Each row has a name. After each piece below comes the name of the row it's from, unless a question asks for something else. Each question is about the rows just above it. Places in a row count from 1.

[113 130 154 145  73 128 145 127  98 107 129 124 116 131 171  93 105 163
 163 148 138 136 141] : Silez
[108 145 118 141 151  60 179 116 128 114 162 163 118  60 118 135 127 135
 116 149 122 104 113] : lodo
[132 142 126 143 171 145 154 129 181 146 123 126 143 115 197 130 108 124
 148 116  92 159  75] : Med
[104 127 148 134 133 145 108 136  91 171 145 118 126 134 234  55  94 156
 140 137 152 142  85] : Saro
[151 149 116 141 114 127 162 135 135  60 113 144 122 128  60 179 163 118
 116 118 118 104 108] : vap
[134 139 147 147 161 122  64 114  74  71 132 145 126 142 121 155 171 119
  99 130 127 127  83] : lur
[124 132 134 111 142 112  32  85 129 120 150 134 121 138 103 190 124 128
 105 151 179 107 145] : rofar
[129 132 101  77 141 141 140 160 111 113 144 126  98 149 183  58 129 166
 111 142  62 126 111] : vak
[104 127 148 134 133 145 108 136  91 164 145 118 126 134 234  55  94 156
 140 137 152 142  85] : saf
[113  62 126 140 142 101  77 111  58  98 149 141 129 132 166 160 141 112
 126 129 183 111 144] : maran
Which row holds these entries in another order? [ 94 156 171 145 126 134 145 133 127 140  85 148 104  55  91 234 142 134
 108 152 137 118 136] | Saro
key -> tag
[138] -> J_61
[98] -> J_556
[126] -> J_416
[118] -> J_871
[116] -> J_38
[117] -> J_861
[122] -> J_308
Join Silez by its entry at place 13: | J_38
Which row holds these entries in another order? [111 142 113 183 126 111 141 160 149 126  77 112 129 101  58 129  98 144
  62 140 166 132 141] | maran
The row with [132 142 126 143 171 145 154 129 181 146 123 126 143 115 197 130 108 124
 148 116  92 159  75] is | Med
Which row holds these entries in another order? [ 75  92 108 115 116 123 124 126 126 129 130 132 142 143 143 145 146 148
 154 159 171 181 197] | Med
[118 104 108 151 149 116 141 114 127 162 135 135  60 113 144 122 128  60
 179 163 118 116 118] is which row reordered? | vap
Places of [129] in row vak: | 1 17

[ 63  73  73  72  73  72  51  62  67  77  75  71  78  84  77  73  87  79
  76  99  75  92 116 103 101  98 108 108  94 102 107 107 110  99 115 111
 107  82 115 102 110 109 121 118 120 111 120 110 131 131 134 133 148 149
 150 160 164]  tor
[ 77  87 102 120  77  76  84 160 110 102 120  62 164 134 107 110  51 108
  67  99 131  73 110 150 111  99 108 133  72  92  73  63 107  73 103  98
 115  78 109  79 121 115 118  82  75 116  71 148  72  73 111  75 107 131
 148 101  94]  Liti
[132 122 135 143 136 129 140 134 117 129 144 116 140 125 126 122 130 118
 131 137 126 125 139 132 127 131 131 135 101 134 146 126 136 134 125 128
 145 117 143 127 140 127 125 123 145 134 136 138 120 123 140 146 123 126
 140 135 141]  zatiz
[ 72  82  92  89  87  85  64  93  93  88  93 118  83 100  97  89  82  95
  92  89  93  93 100  94  85  89 110  95 117  92 111 108 105 114 111 125
 122 126 135 139 138 131 137 125 132 142  69 135 146 143 159 100 140 152
 145 137 144]  fifir
[134 135 125 117 127 123 130 134 125 131 118 144 134 146 135 143 116 145
 135 132 136 131 122 139 125 131 141 136 140 143 137 136 138 126 140 132
 127 145 120 146 125 140 140 126 129 126 128 130 126 123 127 140 126 117
 122 123 134]  vupiz
Put [164 160 150 149 148 133 134 131 131 110 120 111 120 118 121 109 110 102
 115  82 107 111 115  99 110 107 107 102  94 108 108  98 101 103 116  92
  75  99  76  79  87  73  77  84  78  71  75  77  67  62  51  72  73  72
  73  73  63] back in order: which row is it? | tor
Which row holds these entries in another order? [136 140 143 137 136 138 126 140 132 127 145 120 146 125 140 140 126 129
 126 128 130 126 123 127 140 126 117 122 123 134 134 135 125 117 127 123
 130 134 125 131 118 144 134 146 135 143 116 145 135 132 136 131 122 139
 125 131 141] | vupiz
Table of tags by key:
[77] -> J_456
[120] -> J_72
[131] -> J_765
[119] -> J_190
[146] -> J_408
[148] -> J_274
[130] -> J_419
Look up the entry of tor at place 49 in the table: | J_765
Every place of [100] in fifir: | 14 23 52

